In the rows, 128 means zero.
Named turns come first, each shown by rows before and after it. Which turns, in which order, take the first row of each pair that follows to the second? Write the first one first, as in the answered first pair.
turn k743:
[132 103 147 133 124 135 158 141 141 109 153 127 102 128 122 139 123 117
 111 171 134 123 134 119 104 133 128 133 122 154 126 108 145 130 105 106
 136 161 138 113 134 118 128 126]  ->  [139  95 148 135 123 135 146 137 171  98 146 121 108 124 125 114 124 134
 123 137 135 106 141 130  88 138 133 129 131 113 136 112 136 130 109  95
 134 146 138 130 130 132 133 131]
[ 28 142 129 155  88 146 123 138 120 137 122 109 122 102 138 118 204 117
 118  98 135 122 150  81 107 128 115 125 161  94 103 110  92 121 148 139
 131 120  94 120 114 143 197  72]  ->  [ 24 149 128 154  89 144 130 140 102 144 126 114 117 105 136 135 204 106
 110 120 133 132 146  74 118 125 109 128 155 121  96 108  97 122 142 147
 134 129  95 109 116 132 192  69]
[160 127 120 130 171 156 117 153 107 163 136 106 146 139 107  90 153 143
 119  96  72 106 139 142  96 134  95 134 141 105 121 211 106 149 150 109
 118 153 123  71 125 157  81 157]  ->  [152 142 119 128 176 153 114 150  94 173 127 115 149 136  98 104 161 131
 116 102  76 112 135 142 106 138  83 124 134 113 110 212 102 143 142 121
 118 152 121  67 125 152  75 158]
turn k101:
[152 155 106 135 146 135  89 114 134 167 108 107 150 132 123  91 156 142
 135  70 120 107 128 158 136 148 117 108 154  84 119 181 105 142 115 119
 125  95 131 137  97 153 121 136]  ->  [135 137 114 137 123 126 102 130 163 124 111 100 161 112 142  89 143 155
 130  58 129 115 128 140 123 122 128 106 147  60 146 136 105 140 144 124
 104  75 130 147 100 143 129 121]
[126 105 161  98 129  88 168 111 121 102 161 178  84 113 114 111  96  83
 127 173 164 148  98 120 135 148 120 138  83 190 127  79 131 132  93 144
 132 114 163 115 144 162  76  95]  ->  [138 106 160  98 137  95 164 106 122 113 163 177  77 121 106 101  98  84
 133 172 160 140  99 129 131 160 123 143  87 192 120  99 129 136  82 132
 145 124 164 114 145 175  76 105]
[189 107 101 182  80 147 159  29 180 149 129  94 147  70 170 104  83 134
 155  90 103 136 184 132  93  80 161 193 182 120 163 132 111 146 151  73
 142  97 172 120 142 184 197 101]  ->  [139 134  96 188  64 132 169  47 141 149 107 105 181  47 187 169  85 107
 123 119 113 181 177  97 134  48 130 161 162 151 160  82 117 127 171 143
 104  72 160 103 130 131 187  67]
turn k991:
[175 112 142 122 127 118 134 121  99 124 159 119  99 152 134 134 121 124
 123 158 117 115 104 127 132 158 154 160 140 130 160 140 156 129 110 107
 135 158 150 103 153 158 127 130]  ->  [179 103 141 127 123 121 122 121 124 116 150 111 112 146 144 114 120 143
 131 126 116 102 111 133 121 157 157 153 153  88 172 141 151 127 123 105
 125 137 147 115 144 167 132 131]
[183  99 148 118 129 132 124 104 120 150 178 114 108 172 135 111 133 155
 126 140 111  85 124 120 109 106 158 184 143 168  96 186 148 130 128 124
 142 187 126 115 140 156 119 137]  ->  [187  93 148 122 126 134 115 104 142 141 173 107 121 167 143  94 133 171
 133 111 110  73 130 127 100 108 162 180 152 132 105 187 144 128 139 121
 133 170 125 127 132 165 125 137]
[149 181 128 126  96 120 100 149  83 124  65 152 148 104 164 154 147 101
 146 152 173 153 177 155 138 142  90 123 132 107  96 142 113 124  71 160
 105 113  60 145  89  95 107 143]  ->  [149 166 140 116  90 116 136 150  80 104  97 163 111 106 152 164 133  81
 142 199 183 166 164 139 129 137 109 151 106 158  99 123 123 138  58 131
 127 151  70 137 122  89 110 144]
turn k628:
[149 159 123 149 170 100  42 108 163 174  82 104 157 143 163 147 158 140
 142  72 103  91 160 134 149 150 101 129 168  58 110 159 118 131 144 155
  98  83 109 162  81 171 138 111]  ->  [ 91 156 137 143 135  75  98 133 143 124  95 126 156 112 177 217 139 104
 104 142 129 154 138  76 170  97  98 126 116 125 131  63 134 128 166 196
  73  87 108 144 106 107 137  71]
[ 92  95 137 138 124 197 174 179  98 103 169 131  80 162 166 200  75 142
 152 104 118 100 116 149 111 136 201 150 148 177 143 160 172 167 128  95
 127 109 137  99 135 153  89 177]  ->  [ 69 142 130 128 153 181 132 146 128 111 110 163 101 128 126 182 112 125
 181  43 146  73 124 193 109 173 161  93 136 100 130 167 137 141  92 107
 135  84 126 136 132 175  88 204]
[152  85 118 164 134  82 141 167 159 107 122  95 143 168 188 133  84 156
 142 107 125 139  99 128 133 116 131  97 193 146 108 138 163 152 132 139
 110 139  87 102 137 126 146 144]  ->  [135 112 114 156 148  71 120 149 174 108  88 114 155 146 164 129 105 144
 157  73 141 126 103 152 132 135 106  65 181 106 101 136 145 138 113 150
 113 124  81 124 136 135 145 157]

Between the rows of a pair lie two turns.
[170  82 135 108  88 142 161 147 139  56 186 108 122 129 178 133  95 169
 146 152 116 130 128 143 120  86 180 169 126 158 124 102 150 145 151  98
  94 139 114 111 128  76 151 161]  ->  [125 129 125 108  97 122 124 134 157  55 118 132 174  82 167 139 125 158
 155  90 140 124 137 162 135  92 133  99 117  80 121  77 123 114 148 153
  66  84  96 140 106  68 149 158]  k628, k101
[ 88 119 152  91  91 116 148 188 155 106 139 118 118 114 155 161 154  85
  88 160 118 124 171  62 127 115 145 136 134 182 150 122 156 112 139 150
  84 118 114  93 130 105 109  87]  ->  [118 102 145 102  93 128 120 186 186 113 134  93 134 124 172 113 155 128
 105 101 100  89 187  85 110 124 157 137 174 117 159 157 150 115 157 132
  78  93 112 109 106 136 117  95]  k628, k101
[120 152 151  96 103  95 152 195 149  64 159 132  80 106 128 143 106 144
 125 176 132 148 124 110  91 106 167 146 125 196 136  75 158 116 116 150
 104 128 159 113 137 131 144 117]  ->  [170 177 133  99 148 119  97 165 123 148 142 124  75 148 105 109 131 155
 150 145 103 103 139 163  98 164 155 142 169 181  94 182 148 116  75 132
 137 139 158 113 111 175 132 158]  k101, k628
[123 123 115 125 133 113 143 157 102 121 170 125  95 154 119 136 117 114
 108 205 117 143 107 124 133 124 141 168 106 205 150 107 127 163 113 119
 152 170 157 101 166 115 116 117]  ->  [126 129 113 125 144 109  94 137 184 100 121 123 131 123 110  68 139 149
 150  88 129  90 129 173  96 151 132 127 130  61 166 117  93 147 115 106
 141 115 149 157 148 162 130 139]  k743, k743
[116 161 124 120 147 109 109 116 124 145 103 140 147 124 115 123 148 122
 132 112 134 123 131 143 133 153  97  91 132  98 114 139 114 110 102 149
 125 117 139 145 122 129 121 132]  ->  [130 129 135 116 133 115 153 130 106 131 154 133 106 147 123 134 121 115
 118 176 127 146 118 114 125 135 130 140 121 174 120 129 139 131 106 121
 142 161 152 120 148 118 123 124]  k991, k743
[110 148  96 150 138 146 120 136 119 147 129 107 169 157 144 158 149 142
 105  89 108 119 131 115 154 100  95 148 146 129 138 145 136 104 181 143
 118  92 133 131  74 105 133  96]  ->  [143 136 102 138 158 155 132 119 112 161 158 113 118 185 116 139 145 132
 119 121 103 107 125 132 138 128 114 184 141 173 124 185 143 124 145  88
 165 147 147 123 103 131 132 124]  k991, k101
[142 146 112 113 134 110  86 108 112 137  97 137 135 130  96 121 131 114
 128 134 126 102 114 148 107 164 102 132 115 110 105 138 119 143 105 127
 125 121 111 124 115 138 133 139]  ->  [121 117 124 115 101 101 124 130 131  84 120 133 131 116 117 133 109 119
 115 155 138 128 106 112  97 127 123 146  98 122 134  81 130 149 137 126
 109 118 113 123 131 116 142 116]  k101, k628
[187 148 183 105 159 185 193 122 132 150 159 145  99 134 122 148  86 108
 135 129 154  80 162 132 113 154 147 161 105 171 128 132 119 142  95  64
 137 153 141 133 174  82 140 173]  ->  [150 138 187 112 129 170 201 141 169  96 144 140 136  97 150 155  78 122
 128  98 172  95 164 110 107 117 145 138  97 120 162  66 114 132 137  95
  94 106 133 152 168  59 150 144]  k743, k101
[100 130 141 152 127  97 209 140 152  95 158 125 116 112 158 124  86 109
 165 122 165  99 101  94 132 124 157 143 107 123 114  78 133 134 161 133
  74  88 102 169 145 121 154 155]  ->  [ 88 165 126 158 140  97 181 137 124 133 124 132 146 110 156 146 104  99
 157 109 162 102 106 102 160 130 125 109 115 115  93  94 126 119 155 176
  60  66  90 164 120 109 143 153]  k991, k743
[135 172 124 114 132 120  69  99 154 134 103 152 130 113 111 145 131 101
 163 117 161 110 130 134 139 163 113 107 106 108 129 136 126 127 108 143
 144 134 131 148 141 131 117 139]  ->  [123 160 128 117 116 114  79 108 173 106 105 148 138  99 127 144 122 108
 160 111 167 117 130 122 133 146 118 104 102  92 145 106 127 125 128 150
 128 121 128 153 143 122 124 126]  k101, k101
[114 126 103 140 140 126 182 150  84 115 140 126 108 139 136 130 130  99
  68 163  94 134 103 138 130 123 119 136  88 201 169 128 164  93 101 160
  97 129 167 103 139 115 146  93]  ->  [136 121 101 139 152 129 145 128 150 103 118 120 118 131 124  59 142 133
 107  76  97  82 121 185  90 155 126 123 112  95 181 156 139  89  95 126
 105 102 167 146 131 167 159 123]  k743, k628
[ 92 124 127  88 128  77 123 134  54 123 143 231 119 114 136 150 171  72
  91 155 206 123 153 150 163  86 157  68  82 163 106  53 117 133  95 118
 185 158 155 121 165 142  89 167]  ->  [104  99 127 101 115  80  97 137 126  86 126 209 151  97 159  91 170 124
 114  64 204  87 171 169 128  84 169  57 113  50 137  49 101 130 128 104
 161 107 150 160 146 172 108 169]  k991, k991
[113  91 147 111 109 123 116 177 131  96 149 146 167 110 173 146 138 156
 152 103 138 121 150 128 117  89  93 102 153  91 106 109 134 137 150 126
 102 109 118 109  83  81 126  75]  ->  [127 116 136 111 130 133 100 167  80 153 146 149 159 136 158 164 151 139
 146 131 122 121 148 139 143 110  76 103 161 135  72 157 137 138 124 134
 117 130 118  87  73  81 112  87]  k101, k628
[122 129 161 141 148 137 117 131 127 146  88 125 185 115 142 120 114 139
 131 109 130 127 130 156 126 151 138  98 150  97 105 151 134 144 146 178
 121 116 132 129 146 137 132 120]  ->  [118 137 158 139 151 137 123 130 101 159  91 131 178 121 137 141 114 123
 123 138 128 140 124 149 140 153 133 101 142 135  94 152 139 145 137 186
 127 129 131 118 148 126 126 119]  k101, k743
[124 185 146 176 168 128 117 144 131 146  96 150 177  79 100 137 140 110
 135  95 118 142 163 142 131 135  88  89 121 134  93 105 110 118 137 149
 136  76 129 100 114 110  92  67]  ->  [179 150 148 182 168 156 132 153 108 170 150 120 138 132 114 119 116 132
 131 135  83 135 162 134 121 140 129 150 150 190  87 156 134 144 141 102
 160 120 143  69 117 126  92  73]  k628, k101
[115 144 114 127 148 115  90 106 153 156  90 120 154 118 134 115 149 133
 133  81 124  97 148 147 138 138 101 102 156  67 116 149 120 112 129 144
 121  99 102 142 108 151 133 133]  ->  [104 147 114 129 142 112  92 110 147 151  86 122 162 113 139 127 147 130
 126  86 127 107 148 139 144 129  97  96 153  70 119 136 121 108 135 157
 111  92  99 140 106 139 132 125]  k101, k101
[105 157 118  87 153 131 120 105  96 138  87 107 132 157 159  70 121  90
 147 136 145 119 116 154  66 159 122 134 181 103 116 135 134 127 137 138
 158 108 121 142 146 125 113 163]  ->  [ 89 163 120  85 147 125 139 111  70 138  94 116 126 156 161 102 117  71
 129 175 149 144 107 135  83 146 117 137 163 147 112 115 141 127 138 155
 154 120 121 126 153 102 110 151]  k743, k628
[148 102 120 125  97 142 124 115 124 126 131 126 113 124 118 124 102 117
 150 174 118 163  82 107 144 123 133 171 136 185 126 114 149 128 120 104
 149 131 126  84 133 131 110 131]  ->  [154 118 117 120 117 140  91  91 156 132 101 136 123 112  93  90 123 122
 177 120 127 129  93 145 131 154 119 147 141 119 120 136 127 118  98  92
 160 115 123 113 128 162 112 155]  k101, k628
[125 141 144 114 145 124 158 135 119 120 179 165 110 109  90 130 108 118
 115 162 134 130 100 100 126 106 142 135 103 151 111  60 127 132 130 131
  95 138 148 125 177 104 130 120]  ->  [156 113 143 124 141 139 140 138 157 111 186 138 117 119 109  82 100 161
 129 113 118 103 114 114 100 109 166 148 139  96 126  84 126 139 153 104
  90 120 151 139 162 133 141 125]  k991, k628
[179  83 118  82 171 115 169 136 154  94 157 142  83 160 118  72 125 160
 116 163 145 117 129 144  81 140 121 153 189 164 122 142 123 141  72  75
 182 169 136 136 126 121 152 128]  ->  [141  90 110 101 141 106 150 160 181  67 115 127 156 121 164  81 128 189
 106 101 150 128 143 127  95 101 100 107 205  83 151  91 115 118 130 140
 115  87 117 155  86  96 159  91]  k101, k991
[134 120 104 112 108 108 127 122 114 134 132 108 152 154 157 108 124 153
 115 135 104 125 122 136 146 147 135 145 137 129 125 140 116 123 136 145
 133 153 133 132  97 126 110 123]  ->  [130 116 106 112 102 105 131 125 121 123 133 108 157 148 161 109 120 156
 112 133 108 130 122 132 144 140 138 144 135 123 131 127 117 123 143 150
 127 147 132 133  97 121 113 119]  k101, k101
[126 149 133 119 144 106 134  90  41 109 153 186  93 127  64 115 176  92
 110 161 128 134  97 143 108 163 129 110  63 200 149  95 123 131 111 116
 154 169 147 117 128  95 113 121]  ->  [176 100 138 130 133 126 125  97  93  90 180 146  85 150  89  47 157 149
 131 113 106  97 110 156  65 166 175 147 105 144 174 126 125 150 137  61
 159 162 156 131 123 137 127 132]  k628, k991
[115 132 125 120 146 107 115 142 210 128 122 134 153  97 110 136 147 107
 128 132 106 107 161 161  91 117 148 106 156  72 171 107 108 142 132 150
 125 121 109 136 116 145 121 105]  ->  [145 109 123 128 142 124 120 153 200 139 148 110 141 124 129 125 133 126
 124 142  85 104 164 154  87 114 171 136 178  89 171 132 122 155 142 131
 129 132 115 123 109 153 122 104]  k628, k628
[183 107 138 170 121 111 120 198  74 133 113 131 146 130 146 149  74 107
 130 160 103 138 142  91 126  78 135 136 110 124 144 124 109 148 168 129
 119  70 104  50 144 134 184  94]  ->  [187 150 130 160 160 109  78 165  72 172  73 154 148 125 104 135 107  89
 154 127 110 109 147 138 131 125 103 103 110  93 114 169  84 136 122 128
 143  69  98  68 136 160 175 128]  k101, k628
[169 171 110 133 145 143  87 132 111 213 125  76 152 154 153 118 140 141
 130 101  94 111 144 157 136 154 108 114 190 111 123 227 121 128 122 150
 131 125 105 106  75 167 111 179]  ->  [101 161 132 123 103 113 168 161  90 143 156 104 132 119 161 198 114  91
  87 200 129 187 114  84 152  93 111 126 117 209 148 107 144 130 141 181
 113 149 107  84 121  94 111 132]  k628, k743
[120 110 112 137 131 135 105 138 116 106 134 114 148 145 194  94 130 155
 119 109 102 143 151  89 116 132 125 163 169 127 123 138 128 110 157 193
 115  92 150 101  98 155 117  82]  ->  [ 97 148 109 125 152 125 101 121  82 131 113 145 142 135 162 129 149 110
 115 139 116 157 141  95 140 148  93 141 141 164  98 135 121 100 120 215
 128 107 147  93 107 140 105  89]  k628, k991
[119 124 113  83 100 106 106 115 154 148 142 151  99 127  89 117 122 145
 159 141  99  63 171 127 108 146 144 112 106  87 162 178 123 152 101  97
 131 152 147 154 125 149 136 132]  ->  [104 146 110  77 106 102 112 114 113 169 139 164  95 129  81 153 128 117
 144 183 101  83 162 117 133 144 128 107  91 138 145 175 129 149  86 119
 133 166 146 134 126 127 126 127]  k743, k743
[145 135 143 143 128 141 153 148  93 148 141 137 122 159 167 185 121 133
  84 164 106 157 125 100 167 118 148 167 136 195 113 128 131 116 130 155
 136 144 127  99 136 114 129 119]  ->  [157  98 150 149 111 142 145 152 171  97 141 116 135 142 186 124 110 181
 108  91 109 126 140 112 122 111 174 170 157  97 152 113 120 120 163 124
 123 108 128 136 133 144 150 121]  k991, k991
[136 115 128  97 130 146 156 146 150 141 132 138 126  91  94 142 126 133
 167 108 114 126 116 131 103 154 107 123 135  84 138 103 118 150 143 117
 154 153 132 165 105 153 127 109]  ->  [129 128 121 101 132 147 145 146 139 156 117 137 141  90 100 151 132 132
 164 101 111 128 120 132 116 155  96 108 141  79 131 107 116 143 146 138
 144 141 126 162  91 147 123 106]  k991, k101
[116 138 134 140 110 141 115 162 150 161 156 134 170 133 123 128 124 136
 156 103 127 147 133 139 122 105 102 123 145 120 155 122 111 116 156 133
 120  93 133 132 100 123 112 142]  ->  [107 147 136 134 113 137 131 161 126 167 164 147 152 136 110 152 124 112
 147 143 133 163 125 129 135 105  98 128 126 169 146 115 119 118 142 136
 130 117 137 118 115 111 107 142]  k743, k991
[106 122 165 135 122 136 153 162  98 151 130 127 133 130 128 155 106 139
  86 171 147 141 148 115 142 114 147 147 142 131 128  98 132 125 162 157
  69 120 117 139 110 140 141 128]  ->  [109 121 164 136 124 136 136 156 129 140 115 125 145 120 127 128 112 155
 101 129 149 122 155 131 127 124 146 135 152  80 136 101 121 119 164 151
  67 102 114 160 106 157 146 135]  k743, k743
[126  98 157 103 126 115 118 111 200  76 115 150 114 105 106  69 130 154
 170  97 141  84 162 165  85 129 141 111 127  48 150 119  94 142 122  68
 171 117 139 162 168 161 152 132]  ->  [156  57 160 113 105 133 146 137 176  78 167 117  95 141 142  74  99 174
 148 142 112 102 157 132  84 104 178 162 147 107 158 128 123 162 152  51
 170 140 147 132 165 151 153 115]  k628, k628
[121 160 132 165 171  80  97 149 107 151 151 143 111 145 109 139 127 132
 131 174 133 118 154 153 130 137 111 147 132 159  79  99 172  83 108 116
 158  64 116 103 136 100 138 155]  ->  [133 143 138 161 171  80 103 144 137 130 162 142  94 143 102 112 122 142
 145 163 137 104 156 161 105 145 128 160 130 140  89  99 169  91 107  85
 173  75 122 116 149 120 145 165]  k991, k628
[202 112 138 127 161 144 107 125 124 193 143 120 112 148 107  78 120 154
 146 105  94  68 149 150 118 151 112 142 180 106  88 193 119 134 144  95
 183 134 131 117 120 170 109 181]  ->  [123 143 141 126 139 110 104 132 159 139  85 147 170  76 113 109 135 138
 137  62 135  93 151 134 130 118  71  72 144  37 115  96  98 101 170 166
 131  68 113 149 114 130 115 151]  k101, k743
[124 119 127 128 102 134 151 137 105 138 139 131 114 129 132 138  96 120
 127 163 120 130 110 116 127 103 125 155 125 179 123 122 131 139 137 115
 130 146 140 113 135 120 132 144]  ->  [136 144 119 126 127 138 116 117 107 167 111 139 122 130 108 118 120 121
 146 128 118 105 117 151 129 138 107 135 136 144 103 162 114 132 111 114
 143 141 139 127 124 144 127 168]  k628, k743
[163 111 125 165 115 144 123 130 127 143 120  91 138 132 170  93 125 174
 152  88 116 105 152 144  99 136 124 118 159  79 154 164 131 111 137 138
 115  90 126 155 105 141 150 103]  ->  [177 116 122 162 128 150 120 122 110 167 124  91 125 147 159  92 129 167
 154 101 108  99 149 152 104 152 122 125 164 100 137 192 132 116 119 129
 130 108 128 146 106 147 145 114]  k991, k101
[ 86 156 113 119 162  93 140 114  93 138 114 157  90 116  86 151 182  94
 136 151 141 140 117 117 132 136  91 113  82 192 110 170  96 121  72 120
 177 163 135 116 143 160 113 142]  ->  [105 104 128 118 140  93 168 126 142  84 156 136  66 121 101 113 155 122
 145 146 143 132 116 104  90 121 137 151  84 177 143 149 104 141  95  69
 183 176 148 126 165 177 131 141]  k991, k628
[124 132  89 104 172 135 119 116 186 124 117 120 152  96 165  91 154 172
  85 101 168 124 148 154  92 131 107 119 139  59 172 116 102 129 197 129
 114 104 103 169  76 141 150 145]  ->  [124 128  86 110 161 144 152 140 107 154 154 112 136 128 184 152 136 151
  45 194 147 169 132 110 133 103 112 150 135 175 153 117 133 139 205 154
 110 136 108 115  75  99 134 120]  k743, k628
[137 164 130 108 178 134 106  96  85 168  90 113 129 152 125 131 145 136
 143 113 107 121 116 158 175 142 120 134 142 119 112 162 122 110  99 127
 120 126 121 117 119 109 144 161]  ->  [126 160 140  95 178 125 131  91  88 148 103 129 102 145 106 138 141 114
 143 143 124 131 105 150 166 143 124 144 113 149 115 140 123 114  84 110
 140 153 127 117 147 106 145 164]  k991, k628
[164 129 151 124 168 152 131 118 201 142 149 156 126 111  87 113  49 169
 139 156 111 115 129 155 155  95 107 128 151 119 127 125 115 180 110 109
 140 127 109 131 147 127 133 118]  ->  [140 141 153 122 162 141 141 123 191 133 142 169 133  95  87 141  49 151
 127 174 122 135 121 142 168  84  96 116 132 136 128  95 117 174 112 131
 130 123 105 127 151 107 130 107]  k743, k628
[104 124 128 103 160 111 107 108 137 150 119 161 132 120  98 133 131 102
  50 197 116 148  89 158 164 118 140 103 124 191 166 133 108 125  98  98
 150 147 126 116 141 149  66 157]  ->  [120  94 136 102 152 111 113 108 184 113 133 153 122 116 102  92 120 127
  68 168 120 129  93 164 127 117 166 118 129 151 189 126 104 135 108  59
 158 147 132 136 153 173  80 164]  k991, k628
